Named turns come first, each shown by rows before and after it. Which turns, in which order, take the first row of each pair that follows to the second? Write the first one first, as in the answered first pair.
z_174:
[ 18   5 -22   0  23  -4  -1 -25   6 -23  -2   5   9 -13  22   4  11 -10
 -18  13   9   2 -32  35  22  47 -44 -32  29 -37 -10 -15  23  -7   9 -26
 -30  33  13  -3 -27  12  -7   9   8  19   9  -6  -3  -4 -13   4] |-> [ 21  -4 -24   5  20  -8  -2 -16   4 -25  -1   8   6 -15  29   5  11  -8
 -13  16   1   3 -28  34  25  47 -45 -33  30 -35 -10 -15  23  -9   3 -25
 -28  35  10  -4 -28  13  -4  12  10  15   7  -6  -4  -4 -15   2]
[ 12 -36 -29  18 -31  -5   8  13  -2  -7  23  14  23  28  30  20  -8   6
  17  -7  -6 -41   2  10  11   0  13   9 -27  11 -26  35 -16  17  -5 -24
 -21  13  -1 -40 -17  -8  11 -11  -7 -17   9  22   8  23  30 -23] |-> [ 11 -31 -27  10 -28  -3   6   6  -3  -2  19  14  22  34  21  20  -1   8
  12  -6   8 -40  -3   8   6  -4  14   6 -37   8 -28  37 -16  16   1 -22
 -22  10  -3 -49 -12 -13  13 -14  -6 -11   9  24   6  17  34 -21]
[-14  22  10  -4  18  -6  -7 -12  17 -16 -24 -20  17  -1  -4  17   7  18
   5  -9  15  10 -20  28 -12   0  13  14  38 -15   6 -13  -1  15  15 -12
 -13   1 -15  20 -12 -12 -36 -11 -23 -21  41  38  -8   3 -11  -8] |-> [-11  12   5   8  12 -12  -4   2  16 -23 -20 -19  17  -9   8  18   3  16
  13 -10  -3   9 -11  28  -6   4  11  17  47 -13   6 -15  -1  13   3 -14
  -9   5 -13  27 -13  -6 -33  -6 -22 -29  38  34  -8   7 -17  -9]
z_518:
[ 20  18  13 -21  -5  34  -8 -19 -17  35 -18 -11  -9   1 -39  -3  10   6
   9  -5  48 -29  -7  -2 -49   1  16 -15   8   5 -12  32   8   7  15  -1
  13  26   4  -8  -1 -27  17  -5 -12  10  32  16   0   6  11   8] |-> [ 20  21   6 -26  -6  30 -12 -14 -11  41 -10 -11  -6  -4 -40   3  10   7
   7 -13  41 -26   2  -5 -46   1  14 -19   8   8 -21  40   6  18   3  -7
  21  20  -1   0  -3 -28   8 -12 -20   8  27  24   2  10   2   7]
[-21   2  18  19 -33 -38   2   8 -25   4   1 -28  16 -12  -6   2   4  -1
  -2   2 -27   6  39 -26  10 -24  12   0   4  21 -12   1 -29   5 -13 -10
  24 -14  16 -10  10 -17 -17 -12 -15   0 -25  16  -4  -4  -4   4] |-> [-10 -17  15  24 -34 -37   2  14 -32   1 -14 -23   9   5   2  -4  12  10
  -7  13 -12   2  29 -28   8 -23   8  -1 -12  25  -5  -3 -29 -18  -2  -1
  11  -5  13 -37  13 -14  12   2   2   3 -26  12 -10 -22   4  -2]
[ 19 -32 -27  13   4 -15 -14  35  20  -6  -5  15  -1   5  18   9  -9   7
 -15  -4 -12 -11  14 -17  -1   5   7  12  -5  10  -4  10 -14  -8 -21   8
   5   5  -5 -12 -19   3  22  12   9   2  -6  -5 -16  -1   8 -21] |-> [  1 -13  -2  30   8  -9  -5   6  10 -17 -13   1  -2  -7   5  -4 -23 -10
  -1   9 -15 -24   8  -8  -7   5  19  24  25   3  16 -12  -9 -12   5  18
  -2  14  16   4 -23  -4   5  19   5   8  14 -32  -7  14  24  -5]
[-13  -2   2  31   5   2   7 -32  11   4 -24   3  19 -23   5   7   6 -15
 -30   8  -4   5   4  -5 -13   5  -3  15  22  -2 -14 -23   2  14   0  18
  18  20   6  17 -13 -15 -22  11   2 -30   2  -1  27  13   6   0] |-> [  3 -20 -20  16   2  -1  -2  -7  20  12 -17  15  19 -11  17  17  19   0
 -42  -1   2  15  10 -15  -8   5 -15   3  -4   5 -26  -3  -3  13 -19  13
  20  16 -12  -1  -8  -9  -2  10   7 -36 -17  22  21   0  -6 -14]
z_376:
[  7  -6  16 -15  10  -4   6 -12  27  10  -7 -10  -3  14 -28  29 -16 -10
  -1 -14  25  35 -14   4  33 -18 -13   8  18 -34  14  -8   8 -22   3   0
 -20  35  17  29  42   6 -10   3  34 -36  -9  16  31  -6 -16  -5] |-> [  1 -17  18  -7   1 -14   4  -3  10   4 -15  -9 -10  18 -22  26 -12  -6
   3  -6  20  35  -8  -8  34 -24 -10   9  15 -33  19 -10   2 -28  10   5
 -15  34  17  20  51   2  -4   2  33 -38 -14  12  32 -17 -19  -3]
[ 27 -24 -13   4 -30  16 -37  37  28 -22  17  21 -39  -8   1   7  -5   0
  -2 -19 -29 -27  22 -15   3  16  17 -20 -14  28 -16  -2   2  36 -36   0
 -23  -7 -22  22 -17   9  17 -17 -11  22   5   5  11  12  16  -1] |-> [ 29  -5 -13 -17 -19  23 -37  21  39  -9  26  15 -28  -6  -9  12  -2   3
  -8 -29 -15 -17  16  -2   6  14  13 -25 -12  16 -26   7   9  40 -44  -5
 -21 -10 -22  38 -25   9   2 -22 -19  23   3  19  12  15  13   2]
[  8  19 -20  39 -14   5   8   2  -5  -8  24  13  10   7  27   1 -27  -8
   7 -22  -7  -7   8   3   0  15 -28  24   8 -10  21 -24   0   9  -7   4
 -25  -7  -8  16  -8  -6  -6  13 -17  11   2   0  13  -7 -10 -47] |-> [  8  31 -19  25  -7   7  10 -11   0   1  29   6  17   8  20   7 -27  -8
   4 -28   3  -1   4  11   3  15 -31  20   8 -17  15 -20   3  10 -12   1
 -22 -12  -9  24 -11  -7 -13   8 -22   9  -2   8  13  -8 -13 -45]
[-13   1 -22  -4 -12  -1 -10 -14 -23  27  -7   3 -11   5  17  21  16   8
  10 -11   2  24  -9  -5  22 -11  11 -12 -12   5 -19  -3 -39  -9 -10  15
  22 -11  14 -18   9  -1  13 -12 -20 -28 -18  16   3 -29 -12   2] |-> [ -9 -18 -27  21 -21   0 -10   7 -25  13 -15  14 -20   0  27  14  12   1
  18  -6 -15  11  -4 -13  17  -2  14  -7 -10  19  -9 -15 -37  -8  -5  15
  14  -4  15 -28   9   2  29  -1 -12 -23  -9   1  -2 -20  -4  -3]
Now pairs of rows:
Each pair is two turns apart.
[ -5  -7 -13   1  -3  19 -14  -2   7  14  -2   1  -7   6  -5  -9   7   3
 -11   1  21 -11 -11 -14  -9  -2  13   3 -23   7   8  -2   3   1   6  -2
 -15   2  -8 -27   5 -13   8   0  12  19  21   3  -1   4   8  -1] |-> [-19  13  -2  -5   2  15 -14 -22   6  17   3  -9  -1  -8 -15  -8   1  -6
  -4  -2  13  -6  -7 -10  -7  -8  17   8  -6  -2   2   0   0  15   3  -2
  -4  -6   0  -3   5 -20 -23 -15  -5  15  19   3   9  14   3  12]	z_518, z_376
[-21  -8   2  17   6  -8  -6   8 -16  -8 -15 -10   1   8  14  -4  -6  -6
   7  17  -6   3  15 -10   8 -10   2  24   8 -13   9 -20 -12 -22  14  -4
  -1   3  14  -9   9 -10  -2   2  -2  -9   3  -9   5 -21   3   7] |-> [-19  -8  -8  19   2  -9 -11  23  -4  -4  -3  -4   4  -3  17   1 -11 -11
   8   3 -26   4  28 -10  11  -7   3  24  12  -4   0 -11 -16   1  -5 -15
   9  -2   8   5   5  -7 -13  -5 -11 -13   4   0   5  -6  -7   1]	z_518, z_376
[  9  -4   0  -9  -4 -19  12  61 -10 -18  22  11  -4  10 -15  -7 -23  -7
  28  23   7 -24  -9  -3 -30  23   3  27  20  14  26  13  18 -12  16 -10
 -22 -15 -11 -21  41 -10   3  44  -6  16 -27 -35  20 -21 -21  14] |-> [ 15   4  -3 -13   3  -5  11  57   3 -11  29  14   0   9 -25  -8 -23  -8
  22  14  17 -29 -18   8 -36  29   3  22  17  15  26  13  28  -2  19 -14
 -31 -14 -13 -19  34 -11   4  48  -2  24 -12 -33  16 -10 -10  11]	z_174, z_376
[ 12 -15   4 -28   7  -6   7   6 -18   6  10   4  -5  20   7   3  21  20
   1  -4   6  18   8   3  17  -4   3   0   4  -1 -15   3 -13  -5 -30   5
  -4  -9  -1   3  -4  -9   8  -8  -8 -28 -23  13   6 -20 -23   1] |-> [ -2   4  16 -22  10  -5  11 -12 -17   6  14  -4  -1   5  -3   1  10   5
  10  -5  -6  14   9   9  17  -5  12   6  25  -7 -11  -3 -11   6 -25   7
  -1 -11  12  26  -7 -14 -17 -13 -21 -28 -13   4  14  -3 -20  12]	z_518, z_518
[ 23 -33  -3  13  -2  -6  -2  17 -18 -13  -8  21  -7   0  25  -6   0   9
  32   3 -35   8  12  -8  29  10   1 -17  -6  21   9 -20  -7  -8   0  -4
  27 -21 -14 -31  15  -5   1   2   0   7 -15 -11  -5  -4  -7 -21] |-> [ 32 -29  -8  10   4  10  -3  16  -3  -9 -10  28  -5   6  15  -9   1   6
  23  -5 -21   0   1  -2  17  20   1 -20 -15  28  13 -23   3   2   6  -7
  12 -17 -18 -40  11  -6  13  11   9  23   3 -14 -12   9  11 -26]	z_174, z_376
[-18  12 -16  11  47  25 -14  12  -2  19  50  -9 -16 -27 -30  30 -23   1
  24 -21   0  21  30  15  20  27  11 -16  20   8 -20  13  18   1 -19   1
  18  -1  38  24  15   7 -32 -13  -3  -7  14   8   9  22 -19  22] |-> [ -8 -27 -23   4  37  15 -18  29 -29  14  23  -2 -31  10 -14  26   4  31
  11   6  35  28  17  -6  20  17   1 -22 -24  11 -10  15   9 -50  -1  16
   7   6  24 -36  34  13  19  -1  22  -9 -10  11  -2 -31 -16  13]	z_376, z_518
[  0  16   4   1   6   3  11 -12  -2  -1   2 -16   5 -16   0  -3 -14  -7
  25  -1 -12   2   6  13   7   4   4  -4  21 -18 -10   0   2  -6  -6  -2
   5   6   8  22  -3   6 -23   5  -9 -20   1  -3   8   7 -25   5] |-> [ -6   6   6   7   0  -6   9  -6 -19  -8  -5 -15  -2 -12   6  -5  -9  -6
  27   9 -18   2  11   0   9  -1   7   0  16 -15  -7  -2  -5 -14  -1   1
  10   3   9   9   6   4 -20   2 -11 -23  -6  -5  10  -4 -29   8]	z_376, z_376
[ 10   1   9  -1   0 -18  25  34 -44 -16   7  -4  39   1  19  24 -13   2
  11 -28   8  16  18  18  20 -24 -14  13 -23 -28  37 -17  -3 -50   9  17
  39  28  -2 -22 -14  20  28   9  16 -39  -3   1 -10 -24  -9  25] |-> [ 12   8   1  -9   0 -20  21  39 -34  -9  22  -1  46  -5  19  32 -14   3
   7 -42  -5  23  30  17  25 -24 -16   8 -22 -25  22  -3  -8 -31 -12   7
  49  19  -7  -5 -15  19  11  -4   6 -45 -10  16 -10 -16 -22  24]	z_518, z_518
[-19  40  -4 -34  -3  -2 -31 -12  23  12  11  -6 -17   9 -41   6  13   1
 -32 -13  -1  11  -9  -3  -1 -13  -6 -13 -27 -12 -10  12 -14  18  21 -21
  22 -24 -14 -33   5 -12  -6 -18 -38  23  -5  -3   2   5   6   0] |-> [-23  10  -7   2 -23 -13 -34  17   7 -10  -7   7 -39  10 -22  -7  12  -5
 -21   1 -26  -2   2 -24  -5 -11   3  -3 -28   7  10  -1 -21  10  33 -13
  21 -18 -13 -56  15 -12  18 -10 -30  24  -1 -22   0   0   9  -5]	z_376, z_376
